In the rows, 128 means zero.
These are runs of 7 systems, one row a step. Runs of the same system follow the same rule from any start.
j_81, run 1, 9 rows:
[[124 162 157 141 193 115 115  69 106 114 125 101 151  73 147 154 103 140
  125 198 154 141 104 118 122 117]
 [136  91 113 138  62 142 156 167 120 166 136 114  75 121  83 166 121 158
   88  89 131 157 150 133 122 163]
 [ 91 145 151 156 188  77 132 133 122 163 110 108 172  83 174 104  99 119
  157 132 163 119 144 111 150  91]
 [172 117 151 120 129 190 162 129 124  97 121 111  72  93  69 147 153 122
   84 113 150 167 138 148 101 134]
 [112 128  78 167 126  72 124 131 169 177 116 123 112 124 148 101  77 120
  192 112 135 152 161 108 144 108]
 [157 144 162 117 160 166 125  83 107  95 137  91 117  77 121 177 127 148
   97 192 149 158 102 117 102 108]
 [120 105  83 166  63  89 137 163 120 190 121 124  91 131 110 144 104 152
  133  84 141 156 154 136 135 171]
 [102 146 187 134 209 112 136 113 124 135 130  97 171  72 150 135 111 138
  116 154 151 113 130 102 135  88]
 [171 100 113 144  88 162 157 171 109 125 114 123  63 106  80 133 148 113
  102  82 149 175 158 156 118 143]]
j_960, run 2:
[[ 78 127 123 138 136 104 127  84 142 186 143 107 142 113 125 166  45 176
  137 168 113 122 117 110 143 152]
 [139  89 175  89 118 135 128 183  64 120 132  74 161  97 144 154 160 131
  105 129 171 126 120 111 121 115]
 [109 121 124 166 157  78 150 145 144 146 100 140 118 117  85  87 136 105
  131  64 160 135 178 147 133 190]
 [138 144 151 112 176 154 147 110 179  83 131 129 107 111 147  91 125  92
  113 141 113 131 148  91 136  42]
 [180 161  68 175  67 136 113 121 100 127 107 147  76 128 147 139 139 123
  149 140 136 178 112 165 115 119]
 [ 91 148 138 134 156 126 127  55 146 161 139 116 138 111 115 174  63 175
  125 186 113 122 101 119 125 155]
 [144  74 152 104  98 130 117 197  74 139 153  71 147 104 140 172 144 152
  116 125 155 134 133 102 128 110]
 [102 126 139 165 176  68 140 136 113 134  97 141 147 106 103  86 138 101
  121  86 162 121 161 152 140 197]
 [139 116 153 102 157 170 165 128 182  89 134 123  86 112 117  94 125  93
   96 120 110 140 161  93 133  63]]
j_81, run 3, 9 rows:
[[100 170 137 125 137 132 134  69 162 180 115  98 139 116 134 170  85 175
  159 167 151 139  86 117  95 118]
 [151 108 138 129  90 127 115 185 101 160 142  84 134 118 111 194 162 183
  130 102 169 151 131 121  93 130]
 [115 124 143 176 200  53 116 149 117 134 125 120 159  93 112 115 142 128
  137  98 168 129 175 125 137 166]
 [154 101 147 139 170 152 151 139 141  84 157 128  78  84  94 120 121 111
   67 120 108 148 182 105 150  99]
 [134 135  74 171 103 120 142 111 114 144  98 143  78  97 160  91  65  84
  149 148 122 164 138 143 164 101]
 [107 148 144 105 126 179 160  64 146 162 109  96 115 102 116 165  70 152
  129 177 136 143  82 133 106 121]
 [130 106 122 116  64 119 130 180 119 193 117  76 130 132 132 165 135 163
  164  99 175 150 121 119  98 124]
 [121 144 169 145 200  70 118 128 129 126 117  99 168  94 115 133 168 138
  132 113 192 135 148 114 101 155]
 [163 106 128 160 146 120 135 161 155  95 160 133  74 107  86 133 152 132
   79  89 119 160 197 103 133 116]]
j_201, run 4 (9 x 26):
[[127 149 136 106 151 151 103  60 156  92 164 147 138 159  98 162 128 167
  104 177  86 108  97 121 113 164]
 [122  96  99 131  54  85 102 188 109 167 158 120 137 163 162 156 129 167
  126 107 110 122 138  97 144 123]
 [109 168 163 151 160 105 130 114  59 116 106 154 176 107 141 123 160 125
   87 133 147  97 102 170 133 175]
 [100  78 150  84 116 176 164 172 160 141 145 134 129 158  87 106 121 119
  109  72  95  87 153 126 149 130]
 [133 155 106 128 141 104  98 129 122 112  97 148 165 156 185  70 150  79
  203 132 138 115 110 144 133  99]
 [145 129 122  86 114 178 114  73 157  87 148 143 111 173  79 152 141 146
  113 157  95 124  95 133 100 177]
 [101 128  99 137  79  55  98 154 146 176 151 121 151 169 175 148 120 171
  151 118 117 119 133  84 133 121]
 [137 156 170 132 138 130 120 128  53  97 128 141 163 113 139 156 185 144
   69 141 142 107  96 156 119 156]
 [ 93  94 135 128 124 132 156 177 158 160 142 151 129 155  82 105 123 134
  111  53 100  92 173 135 153 157]]
j_115, run 5 (9 x 26):
[[130 104 154 105 171 149 143 125 129  70 145 134 120 104 146  84 110  81
   85 153  92 112 151  96 170  75]
 [158 117  73 139  43 137 147 136 106 134  91 131  60 129 142 109 115  90
  129 127 137 179 119 147 128 129]
 [ 90 188 133 135 145 119 144  48 169 163 104 125 129 117 153 137  78 153
  136 172 132 133  89 115 112 110]
 [149 113 153  87 102 170 119 162 122 148 140  80 149 139 109 188 165 176
  151 117 162 132 101 127  79 119]
 [118 136 139 176 199  55 110 145 135 134 126 127 160 108 107 116 154 136
  146  91 166 128 173 129 127 165]
 [157  91 153 109 162 168 126 154 136  63 178 133 109 115 105 122 141 113
   78 131  88 118 167  99 155  88]
 [149 122  67 176  72 100 127 152  87 137 106 147  81 115 167  96 104  88
  137 125 128 164 147 148 161 115]
 [ 99 163 141 121 136 164 159  49 135 139 111 128 112 100 137 141  62 135
  101 191 113 131  83 131 131 117]
 [123 104 126  90  68 150 137 163 131 191 112  74 138 144 125 163 126 158
  178 109 168 140 101 125  92 123]]
j_115, run 6, 9 rows:
[[131  87 170  62 159 111 122 128 153  78 133  88 145 140  97 120 170 112
  114 127 157 130 136  83  99 170]
 [141 132 110 147 110  56 119 158 162  98 133 149  96 156 147  98 177 114
   94  85 125 149 178  85 123 123]
 [146 192 124 175 127 148 133 106 119  99 141 185  98 122 162 134 142 139
   65 140  84 123 125 142 142  76]
 [137 136  93 164  86 189 133 139  97 184 137 143 115 120 114 167  84 165
  158 129 105 125 110 186 143 111]
 [ 94 112 148 114 175 138 120 112  99 163 117  97 185 101 122 129  74 127
  191 161 148 103 101 151 141 146]
 [127  54 154  56 133 125 130 143 136 103 123  75 135 137  87 112 141  98
  135 122 158 133 134  97 112 182]
 [119 132 123 124 128  43 128 130 171  97 112 134 111 151 161  77 163  93
  101 101 140 145 161  70 122 129]
 [156 186 128 147 101 149 140 111 143  90 137 172  85 142 151 138 170 140
   59 128  97 139 120 124 113  81]
 [135 172  90 194  99 152 120 135 118 186 138 160 120 128 133 167 105 179
  161 117 108 129 121 177 133 102]]
j_368, run 7, 9 rows:
[[100  84 146 133 152  65 125 159  66 129 120 109 164  97 133 104 118 101
  111 121 156 115 150 123 162 187]
 [ 89 116 158 106 150 148 184 116 160 112 110 152 109 126 109  68 109  80
   69 101 106 104 148 124 154 133]
 [135 164  89 141  92 137 140 133 153 140  90 165 109 160 175  71 129  86
  173 103 119 132 121 147 131  72]
 [152 188 117 130 122 173 114  68 140 122 112 142 128 147 120 162 146 153
  161 162 138 140  70 169  79 135]
 [142 103 112 114 109 111  79 144 158 143 182  99 141 165 104 191 140 196
  158 133 120 133 134  89 102 143]
 [121  98 157 134 164  68  92 159  60 108 148 108 182 103 139 137 150 133
  105 142 149 110 141 112 147 170]
 [102  90 150 130 149 133 168 144 127 110 137 153 106 113  88  93 112 100
   56  94  97 106 172 128 170 163]
 [106 147 100 144 115 134 151 132 132 147  99 166 121 135 179  62  88  77
  152 116 101 109 130 145 171  72]
 [143 166 110 105  92 198 144  79 133 129  88 138 108 148 121 130 129 116
  162 152 135 142  66 177  96 132]]
j_201, run 8:
[[117  78 126 124 147 144  96 145  67 115 168 142 173 133 106 130 100 129
  137 150  87  79 129 160 180 174]
 [ 95  71 111  87  89  98 127 138  92 121 114 129 144 157 145  79  98  77
  127 138 110 102 117 122 167 187]
 [ 96 144 144  68  89 110 154  95 140 113  80 136 135 172 165  81 144  86
   96 133 133 112  84 110 113 155]
 [120 173 141  94  88 140 146 129 190 139 109 143 127 191 141 127 185 148
  122  86 133 118 102 114  77 108]
 [143 185 135 150 153 132  92 142 153 135 152 153 171 165 130 161 188 185
  163 104 125 102 119 143  96 100]
 [149 109 124 150 158 142  74 159  99 111 194 149 170 146  91 169 149 175
  142 125  92  92 146 151 146 149]
 [111  80 108 140 131  90  93 152  70 118 160 146 163 138 135 113 101 116
  123 140  90  90 144 135 190 177]
 [ 97 102 133  87  94 124 150 119  82 107 106 145 137 147 154  82 110  75
   81 146 104  98 101 134 163 175]
 [ 90 145 131  78  69 132 169 118 161 150  77 142 125 182 153  84 137  99
  120  97 129 110  92 126 112 138]]
j_368, run 9, 9 rows:
[[137 123 109 157  98 100 153 106  78 116  85 129  75  87 117 113 115  93
   79 139 156 173 128 151 131 190]
 [ 78 159 149 122 119 134 175 103 190 176 125 128 112 129 150 133  80 158
   93 122 104 116 125  90 130  76]
 [159 135 132 114  82 157 133 185  87 142  98 109 140 129 165 129 176 117
  161 100 175 138 104 154 104  80]
 [141 153 146 162 199 145 128  99 163 137 129 118 121  96  58 157 133 160
  153 118 158 148 145 151  96 153]
 [159  89 126 108 147 125  90 155 144  84 184 105 127 129 149 132 126 129
  137 156  99 134 160  67 148  60]
 [152 123 107 171 111  87 123 119  51 104 104 130  94  82 135 123 123  98
   89 152 153 171 131 147 143 181]
 [ 79 139 151 126 121 141 179  96 171 168 133 129  98 115 126 143  67 157
   64 132  94 117 129  99 141 106]
 [135 124 126 112  72 143 143 191  94 164  95 106 140 128 182 114 143 110
  162 101 163 132 109 139 125  68]
 [137 160 152 142 188 161 147  93 152 136  98 115 125  96  66 142 142 136
  153 118 176 150 123 165  86 155]]
j_671, run 10:
[[ 98 178 159 108 134 168 143  74 149 161 125 118 149 125 154 166  96 169
  126 172 121 109  71 122 109  88]
 [140 104 111 104  84 130 114 158 139 168 116  91 135 158  94 157 149 154
  193  96 170 147 114 139  84 166]
 [105 120 158 131 217  62 103 126 146 109 135 112 183 117 125 100 138 115
  150 124 149 106 159 102 136 152]
 [175  89 133 114 124 153 123 164 118  59 161 140  91 134  95 121 176 108
   70 108 104 136 165 117 137 130]
 [123 167  87 191 110  99 132 119  92 133 114 183 108 117 183  92  99 102
  109 135  95 126 133 153 174 107]
 [117 151 149 103 104 206 154  88 128 150 134 123 118 121 122 178  94 167
   99 168 104 119  75 142 117 105]
 [112 112  97 114  78 115 124 149 133 197  98  97 146 153 130 130 111 135
  213 106 166 138 106 142 108 151]
 [109 123 179  93 214  99 115 102 159  99 127  95 176 118 109 118 148 121
  140 140 161 115 131  96 106 151]
 [167  88 108 126 108 110 117 178 146  81 148 142  90 156 101 101 180 106
  104  79 117 147 182 109 128 143]]
j_352, run 11 (9 x 26):
[[129 191 148 116 141 140 124 106 192 112 133 163 143 182 120 134 193 159
  118  99 115 105 113 126  85 117]
 [171 141 110 145 125 131  75 177 118  95 178 160 153 166 143 148 191 156
  145 111  99 109 142 133 128  89]
 [134 129 121 162 171 123  85 129  72  94 162 175 172 133 111 128 136 134
  128 143  90  84 130 171 165 174]
 [ 97  69 119  98 107 155 130 145 113 135 167 144 142 155 107 119  76 125
  115 133  63  80 133 131 181 158]
 [ 82 108 131  77  87 126 149 138 110 149  86 134 163 165 163  73 115  79
  146 117 130  87  93 143 146 151]
 [108 161 142  77 107 159 160  96 193 123  96 151 123 188 115 101 161 117
  120  99 122 107  97 131  90 144]
 [150 167 109 123 102 118  96 147 171 116 141 154 139 195 166 124 193 148
  157 103 116 119 122 112 100  79]
 [161 170 126 156 158 127  75 118  97  78 160 171 166 152 128 152 188 155
  127 144 108 104 113 160 122 142]
 [123  95 113 149 128 131  96 156 105 126 193 163 147 152 103 151 114 164
  110 123  59  83 153 139 175 158]]
j_352, run 12:
[[106  92 141 111 139 183 186 128 150 143 111 137  95 116  68  94  86  94
  108  93 114 117 149 156 150 155]
 [122 122 101  97 107 132 139 127 174 148  92 112 120 151 168  74  98  79
  202 127 138 138 119 110 127  74]
 [159 173 117 108 115 135 112  61 145  94  94 125 112 151 126 138 162 124
  145 165 156 162  79 136  71 157]
 [131 154 108 157 105  74  96 124 165 143 170 132 119 157 135 182 147 200
  104 124 111 140 144  82 106 128]
 [137 133 171 145 155 115 106 168  51 112 155 120 177  92 162 161 163 150
   88 140 139 104 127 128 145 105]
 [121  97 139 162 155 155 159 161 104 136 139 151 112  98  63 119 114 123
   92  80 111 111 173 170 164 166]
 [107  91 121 105 151 153 145 141 149 143 121 119 136 120 144  71  65  76
  184 132 112 111 143 120 171  77]
 [148 122 102  87  90 157 134  82 128 106  79 115  99 143 120 101 122  77
  165 157 151 160  83 151 101 165]
 [106 166 104 127  97  72 122  80 203 155 126 126 112 172 142 145 124 167
  131 133 126 146 116  80  90 141]]
j_960, run 13, 9 rows:
[[ 99 136  96 171  83 100 128 168 141 205 143 151 131 155 139 143 104 175
  144  79 103 110 146 134 147 124]
 [122 146 186 103 190 181 126 120  93 102 131 132 193 113 130 126 147 122
  132 149 129  79  95 160 134 109]
 [159  67  84 120  92 152 119 173 142 134 140 120  95 154  67 122 128 117
  174  85 122 147 162 144 129 162]
 [100 139 126 111 171  77 103  82 143  95 121 137 165 142 176  78 108  88
  152 175 116 106 115  97 149 127]
 [158 122 124  91  50 154 139 134 130  98 128 130  83 164 117 151 177 136
   68 121 120 151 107 118  93 148]
 [ 72 170 114 169 125  75 127 123 148 197 127 160 162 150 163 127  98 165
  143 108 110  92 126 129 148 127]
 [147 131 187  89 155 212 134 148 102  98 142 122 162 122 109 155 172 142
  110 127 129  97 103 151 111  95]
 [136  91  72 159 119 112 104 167 136 160 138 140 123 149  91 108 111 121
  201  85 120 132 168 156 150 161]
 [122 125 152  79 182 133 110  77 135  59 136 126 156 136 148  93 124  87
  124 190 107 106 108 102 139 123]]
j_671, run 14 (9 x 26):
[[124 121 150 143 177 144 125 151 116 128 162 119 146  86 163 125  89 129
  131 151 103 109 152 104 174  35]
 [181 106 102 132  87 169 133 119  86 116 109  99  68  88 107 150 115 109
  130 160 155 189 114 154 115 140]
 [ 75 119 117 135 134  79 150  99 173 181 115 104 118 112 149 112  46 129
  143 145 128 137 143  83 150 119]
 [153 120 172  78 109 149 143 153 127 113 118  71 120 109 142 154 171 135
  104 130 174 155 115  87  84  83]
 [130 147 104 196 144  65 140 134 150 157 100 134  95 100 106 112 130 127
  139  82 169 169 175 136 118 155]
 [137 128 167 136 187 161 130 144 149 114 178 117 136  94 127 152 120 156
  104 137 103 115 160  94 144  44]
 [185 108  79 169  86 140 111 157  70 126 122 116  84  94 122 145 123 119
  154 137 151 183 136 162 133 126]
 [ 84 119 136 139 167 105 145  78 139 155 132 105 125  81 136 128  39 132
  119 177 119 130 134  98 158 126]
 [147  80 143  72  67 159 154 170 121 134 118  70 101 122 136 141 137 120
  116 122 159 160 121  96 105  96]]

Which system made each run below?
run 15, 2 rows:
[[152 101 115  98  70 119 151 139 112 108  79  98  79 120 144  92 145  68
  119 123 171 178 120 116 111 135]
 [104 192 143 137 155 106 163  65 208 138  91 138 100 127 123 115 128 132
  110 119 146 149 129 106  90 122]]

j_201
run 16:
[[ 87 170 166 130 154 146 151  96  95 172  90 122 179 100 145 137 105 142
  139 149 158 100  77 165 123 133]
 [140  77 139  70 113 185 143 167 182 133 141  96 116 159  72 129 145 129
  154  84 131 127 145 114 103 120]]

j_368
run 17:
[[152 131 169 115 127 129 139 161 155 116 146  94 110 113 125 166 180 164
   80 105 154 153 148  79  90  81]
 [152 167  92 219 150  71 112 141 108 135 113 160 114 100 136 113 149 124
  144  99 153 155 166 157 134 135]]

j_81
run 18 (2 x 26):
[[ 91 153 128 164 185 122 113 115 113 163 130 152 185 114 143 113  84 133
  181 142 116  86 123 165 164 120]
 [168  68 145  66 122 206 127 146 113  83 142  93 117 127  78 140 142 108
  134 142 132 137 119 134 110 134]]

j_960
run 19, 2 rows:
[[160 104 101 123  67 210 144 174 117 156 131 130  94 132 118 140 114 128
  160 105 113 137 127 164 134  77]
 [116 156 113 142 167 110 110  67 125 145  97 108 150 101 151 116  79 110
  199 185 157 143  98 139 127 129]]

j_671
run 20, 2 rows:
[[172 109 116 155 118 162 130 162  92  95 155 134  85  86 150 127 116 109
   96 143 100 149 159 124 167  56]
 [127 134  95 172 102 135 153 103  88 163  97 122  83  72 138 127  55 109
  131 160 140 169 120 158 151 125]]

j_115
run 21:
[[ 98 138 123 157 120 125 149 102 121 149 126 165 116 137  69 143 114 154
   82 107 108 111 127 170 132 223]
 [ 84 113 138  93 120 138 125 159 147 162 154 136 179 169 165 111  98 136
  157 119  85  67 122 107 163  78]]

j_368
run 22:
[[111 178 139 128 128 106 101 105 101 103 131 177 180 172 163 122 172 138
  102 142 104  81  88 147 129 158]
 [118 124 134 119 100 169 129 160 133 133 171 172 143 180 107 147 150 166
   88  91  67  76 129 145 142 135]]

j_352
run 23 (2 x 26):
[[122  90 126 119 103 189 142 152 102 183 126 109 135 124  70 160  98 152
  163 108 138 119 112 182 127 171]
 [ 97  90 147  96 177  80 111 133 128 141 114  80 185 118 134 100 110 106
  188 135 169 114 133 104 134 152]]

j_201
run 24, 2 rows:
[[ 96 185 102 166 128  72 114  74 177 168 118 152 132 160 124 143 117 171
  148 125 129 130 118 129 105 174]
 [131 131 170  95 141 166 103 155 118 115 179 122 186 152 132 175 165 179
  120 134 104  80 107 120 119  97]]

j_115
run 25, 2 rows:
[[115 158 127 114 167 118 136  65 228 116 114 135 108 153  89 109 128 128
  146 123 133 142 138 105  91 146]
 [163 150 110 119 100  92  81 143 133  81 150 140 136 172 189 128 189 133
  129 142 114 132 120  85 115  84]]

j_368
run 26:
[[117  99 124 109 146 119  81 154 116 107 180 140 186 159 164 114 118 127
  157 150  78  75 133 107 173 100]
 [123 102 121 103  96 145 126 125  70  99 114 159 139 156 112 104 139  93
  101 133 110 100  98 174 147 209]]

j_352
run 27, 2 rows:
[[ 91 127  95 131  77  94 122 148 168 202 136 136 142 184 129 138 110 172
  164  86 113 108 131 118 124 149]
 [115 138 177  87 162 140 109 134  88 111 121 122 212 142 146 123 171 122
  146 136 151  79  87 148 119 141]]

j_368
run 28 (2 x 26):
[[108  93 140  69 129 145 144 103 120 124  85 101 145 136  92  98 117  86
  160 136 163 122  95 152 113 202]
 [102 127 124  91 143  81 129 105 222 121 120 127 127 180 123  85 138 112
  149 105 126 126 147  75 109 141]]

j_368
run 29:
[[ 81  98 123 127 124  38 126 111 128 154 119 101 136 123 123 123  93 133
  117 136 150 134 140  91 135 211]
 [111 104 194  87 132 130 164 178 123 112 130 109 141 122 138 114 168 118
   57  89 139 105 148  90 132 102]]

j_671
run 30:
[[155 138 130 135 145 198 103 142  70 108 151 154 163 124 146 139 131 126
  158 157  98  94 100 180 154  82]
 [128 101  82 115 105 153 113  82 113 128 119 131 114 142  91 125  76 113
  170 172 111 135  99 166 137 198]]

j_671
run 31, 2 rows:
[[ 93 100 134  46 108 137 118 107 173 137 136 100 162 190 126 128 113 135
  162 148 113  99  89  94 110 149]
 [121 120 125 107 114  57 104 148 127 113 105 124 161 174 136  98 189 109
  146  95 164 121 128 116 105 192]]

j_368
run 32 (2 x 26):
[[131 111 128 143 176 142 139 110 198 112 166 134  84 114  65 133 102 142
  105 118  95 139 183 101 136 124]
 [154 102  95 135  99 109 101 157  73 116 125 105 125 105 195 108 104  90
  163 166 137 152 125 114 161  76]]

j_352
run 33 (2 x 26):
[[118 136 124 159 183 131 140  75 146  91 136 172  98 113  84  99  97 108
   87 142  87 122 155 145 159 172]
 [137 114 107  96  56 172 129 157 125 129 150 141 116 164 175 128 115 127
  124 137  75 110 110 113 150  58]]

j_671
run 34 (2 x 26):
[[147 129 134  78 137 168 129 133 152  91 106 125 138 149 162  72 149  68
  178 131 131 121 111 123 124  58]
 [163 166  73 150 104 123 101  82 148  94 113 166  90 169 109 121 156 119
  151 136 122 159 110 158  98 174]]

j_352
run 35 (2 x 26):
[[122  84 156  80 151 182 122 157 103  88 158 146 168 152 111 106 137 103
  118 127  83  69 126 144 164 133]
 [119 107  75 114  88  98 108 133 130 120 112 162 134 190 147  68 127  82
  174 117 105 112 124 140 148 168]]

j_201
